In the data rows, zero lies at 4.5, halfway between 4 and 5.
Here is a table of points, one per row:
[3 8 0 5 4 6 5 1 7 5 5 6 6 5 6 3 5 5 3 3 4 4 5 5 2 4 5 4 6 5 7 5 5 7 5 7 3
 3 6 4 3]
[7 9 2 4 3 4 5 4 7 6 7 5 6 6 5 3 6 4 3 5 3 2 5 6 2 4 6 4 5 4 3 5 4 6 7 7 2
 2 6 2 2]
[3 5 6 5 7 4 8 3 4 4 6 5 3 8 7 6 5 6 9 5 2 4 6 3 6 3 5 7 4 3 4 4 5 2 5 1 5
 8 3 4 7]
[8 5 2 9 1 4 3 8 0 2 4 5 6 3 1 2 7 2 0 4 4 6 3 5 6 6 4 1 5 2 6 5 5 5 3 4 5
 4 5 6 3]
[5 9 3 3 8 5 5 4 7 6 8 6 7 5 5 4 1 3 4 5 4 4 7 5 5 7 2 2 4 4 6 5 8 6 5 4 4
 6 6 2 6]
[8 8 0 4 9 5 5 1 7 8 6 4 6 4 4 2 7 4 3 5 3 3 5 6 2 3 6 4 5 3 5 5 5 7 7 8 5
 2 6 6 6]
[6 9 5 3 3 3 2 8 7 7 2 1 1 1 5 8 4 8 5 2 9 5 5 1 5 2 5 9 3 5 3 6 9 4 4 6 5
 5 2 4 5]
[0 6 3 3 3 4 5 3 4 3 3 5 4 7 5 3 6 7 4 3 4 3 4 6 4 5 5 3 4 6 3 5 2 7 6 6 3
 3 5 6 0]
[9 5 3 5 2 2 4 9 6 3 4 1 1 2 7 8 4 4 5 2 9 3 5 2 5 1 7 9 1 3 2 7 6 3 3 4 5
 3 2 5 6]
[3 9 3 4 3 3 1 9 4 6 3 1 3 4 3 8 2 7 5 1 9 6 6 0 5 2 5 8 3 7 3 5 6 4 4 6 4
 4 2 5 4]
[3 7 2 4 4 4 5 5 7 4 3 7 4 6 6 3 6 6 4 3 2 3 3 5 4 5 5 3 4 7 3 5 4 6 6 7 3
 3 4 6 3]
[5 3 5 4 7 5 6 4 5 5 6 5 3 7 5 3 3 5 7 7 4 6 3 4 3 3 4 7 4 6 4 3 2 2 3 4 6
 7 4 4 6]
[7 8 3 6 4 2 3 0 8 5 5 5 9 5 7 4 6 3 8 6 3 0 7 3 5 1 9 8 3 6 3 5 6 2 6 3 6
 0 2 5 4]
[5 6 1 4 4 5 3 1 6 7 5 4 7 4 4 3 7 5 2 5 3 2 5 6 1 3 7 5 4 3 4 4 5 6 7 6 6
 3 4 4 4]
[2 4 2 0 4 3 5 5 4 5 4 4 5 5 3 4 4 7 3 5 3 5 3 5 4 8 2 2 6 6 5 4 4 3 7 6 4
 4 6 4 4]
[5 4 6 3 6 3 9 2 6 4 5 4 4 6 5 5 6 5 9 5 4 6 8 5 4 4 5 6 5 4 4 3 3 1 5 5 5
 5 3 4 7]
[6 4 3 5 6 3 9 1 5 5 5 4 6 8 5 6 5 6 7 6 4 5 5 4 5 4 3 8 5 4 5 3 3 3 3 3 7
 7 4 5 5]
[6 3 5 4 5 3 7 2 5 4 3 3 4 9 6 5 6 4 8 5 3 6 7 4 5 4 5 7 7 5 5 3 4 2 4 2 6
 7 4 4 6]
[1 7 7 0 9 6 4 4 5 9 7 6 6 5 4 5 3 2 4 4 4 4 5 6 6 7 3 2 4 4 4 6 7 6 5 6 5
 5 4 2 5]
[3 8 3 9 6 4 1 5 3 1 5 3 5 1 4 4 4 4 3 4 6 4 2 4 6 4 6 2 6 4 6 4 2 5 4 4 4
 4 5 6 3]
[7 3 6 8 6 3 3 6 1 0 4 5 4 4 3 2 5 4 3 5 6 2 1 6 4 3 6 4 6 4 6 4 3 6 4 6 4
 3 4 3 4]
[5 3 6 2 6 5 8 4 4 3 4 3 5 8 5 7 3 7 7 6 5 6 6 4 3 4 4 7 5 3 4 3 3 3 3 1 4
 8 8 5 6]
[4 7 3 3 4 4 4 4 6 5 4 6 6 5 4 2 5 5 4 3 3 5 4 4 4 6 3 3 4 5 4 5 4 7 6 7 2
 3 7 0 3]
[4 1 8 1 4 2 0 7 0 4 5 4 3 4 2 3 2 3 4 7 4 8 2 4 4 7 4 1 6 5 6 1 5 6 3 5 4
 4 5 6 3]
[6 4 2 8 3 8 7 2 9 7 4 3 8 6 2 5 5 4 8 6 1 4 5 6 3 4 5 4 4 3 7 2 4 5 6 6 6
 5 4 6 5]
[6 6 4 9 5 6 1 3 3 0 5 3 4 2 4 2 4 4 3 4 6 8 1 3 6 6 6 3 5 6 5 4 3 7 5 6 4
 3 6 7 1]
[6 6 4 9 6 5 0 7 4 0 4 5 4 1 3 2 5 5 2 3 6 4 1 5 2 5 7 4 5 4 6 4 3 7 4 5 2
 3 5 8 3]
[4 1 6 6 1 6 7 7 3 4 4 6 2 3 4 6 4 5 4 5 5 7 5 3 4 5 3 5 6 4 4 4 5 3 4 2 4
 9 5 3 7]
[0 0 5 2 6 5 7 2 6 7 3 6 6 7 7 6 3 2 7 5 5 0 6 2 8 4 8 8 3 7 3 6 8 5 6 3 4
 2 2 4 6]
[5 6 3 5 3 4 1 6 4 4 4 6 2 0 7 8 5 4 2 4 7 5 5 3 5 4 4 7 4 4 3 4 5 3 4 0 5
 6 3 5 7]
[8 3 4 7 3 7 5 0 7 7 4 3 9 6 4 5 7 2 8 7 0 4 5 9 1 3 6 7 5 3 5 5 3 4 6 5 6
 4 4 8 4]
[8 5 7 7 5 5 1 4 3 2 4 3 3 0 5 1 4 5 2 3 5 4 2 5 5 6 5 3 7 6 5 4 4 6 3 6 3
 3 6 7 2]
[1 8 2 3 5 5 4 3 6 5 6 6 6 5 7 4 6 6 3 2 4 3 7 4 5 5 4 4 5 4 3 6 4 3 7 7 2
 4 9 4 2]
[4 5 6 3 5 4 8 3 5 2 3 2 4 7 4 5 4 6 6 4 4 7 5 3 5 5 3 6 5 6 4 4 3 2 4 4 6
 6 4 4 7]
[4 5 5 5 5 2 0 7 3 4 3 3 3 0 4 5 3 4 5 6 6 5 4 3 4 5 4 8 4 4 3 7 4 3 3 4 4
 5 3 4 6]
[5 0 9 9 2 8 4 6 1 5 5 8 6 4 5 4 5 2 1 5 6 4 5 5 6 5 4 1 4 4 6 5 6 5 4 4 4
 4 5 4 3]
[2 6 2 2 3 5 4 5 6 5 5 7 3 5 5 3 4 6 4 4 4 5 4 6 5 6 3 1 5 3 5 5 5 8 5 6 4
 5 7 4 3]
[5 5 5 2 9 3 8 2 5 4 5 3 4 8 8 6 5 6 6 5 3 4 7 5 5 4 4 8 3 5 4 5 4 2 4 2 6
 4 3 5 6]
[8 2 6 4 4 6 5 7 5 6 4 4 0 1 5 7 3 4 4 5 5 6 4 3 4 2 4 7 4 5 4 7 6 2 3 1 4
 6 3 4 6]
[3 5 3 3 4 4 0 5 5 6 3 3 3 0 3 6 1 2 3 4 6 7 4 4 6 5 5 6 4 5 4 6 5 3 1 4 3
 4 3 4 6]
[2 2 9 3 5 8 6 5 2 7 6 4 6 3 3 6 6 2 3 5 4 3 3 6 6 8 4 2 3 3 5 5 6 6 5 5 5
 4 5 4 4]
[3 3 6 5 4 7 5 9 5 3 5 5 4 4 6 5 5 6 5 6 4 7 5 4 4 4 0 5 4 5 4 4 4 3 2 3 5
 7 5 3 7]
[2 0 7 1 5 3 5 5 3 4 3 4 3 5 4 5 4 6 6 4 3 3 3 5 7 5 5 2 4 6 5 5 4 7 5 7 3
 2 5 6 2]
[4 5 2 4 4 4 6 5 5 6 5 3 4 6 3 1 3 6 6 3 3 5 2 6 5 6 4 2 6 4 5 2 3 6 5 6 4
 3 5 6 1]
[1 5 8 0 7 7 7 4 4 8 7 6 6 5 2 5 4 2 2 5 2 5 5 7 5 6 3 0 4 5 5 6 8 6 6 4 5
 6 3 5 5]
[3 1 5 5 3 6 4 8 5 2 4 4 2 7 5 6 5 5 5 4 5 4 6 2 6 5 4 7 3 4 3 5 5 2 6 3 5
 4 3 4 7]
[4 4 7 4 6 7 7 4 6 4 5 5 4 8 5 6 4 5 6 6 7 7 5 3 3 5 4 4 5 5 5 4 4 3 3 3 5
 8 6 5 5]
These points spread out most along one direction. Take the direction at right angles to it along which they spread out most. Go by this last direction. How many in every 100 of the points above lie lower along it than each point below? Round to a whole number. More than half of the points above lie lower than the first one.
[9 3 9 7 5 3 3 5 4 3 2 3 2 2 4 2 4 7 4 1 6 4 2 5 5 4 5 3 5 6 5 6 3 7 4 6 3
 2 5 7 3] >> 19
[8 1 5 9 1 5 2 7 0 2 4 8 5 4 3 3 7 2 2 6 5 5 3 7 7 5 4 2 4 3 5 5 4 6 4 3 5
 4 5 4 3] >> 30
[1 4 3 0 3 2 7 2 4 4 5 4 6 5 2 3 5 5 4 5 4 2 4 7 3 2 8 4 4 4 6 5 2 6 6 6 4
 2 5 5 3] >> 87
[6 2 6 6 2 5 2 6 3 5 4 7 4 2 5 7 4 5 3 4 5 4 4 3 4 5 3 4 3 5 5 3 6 3 5 3 7
 7 6 2 8] >> 17
[1 6 1 2 4 4 5 7 5 7 4 5 4 7 3 2 2 5 5 6 3 5 4 6 5 7 4 2 6 6 4 3 2 7 4 6 4
 5 6 5 2] >> 72
[6 4 5 5 7 4 8 1 5 3 6 3 5 8 5 5 4 6 8 5 5 5 6 5 5 4 4 6 5 4 4 4 4 1 3 2 5
 6 4 4 7] >> 55
[5 0 9 4 5 2 5 6 0 5 5 5 6 4 4 3 7 3 3 4 5 4 3 6 3 0 4 4 5 2 6 5 3 7 6 6 5
 2 4 6 3] >> 38
[3 4 0 5 0 5 7 4 5 8 3 5 5 7 3 6 5 4 7 5 2 4 9 6 5 6 4 3 6 4 5 2 4 4 3 5 5
 5 4 3 4] >> 79
[6 1 5 6 1 4 2 6 3 4 5 6 2 2 5 7 3 1 3 5 7 6 5 3 6 6 4 5 5 4 4 3 5 3 4 0 4
 6 4 3 7] >> 11
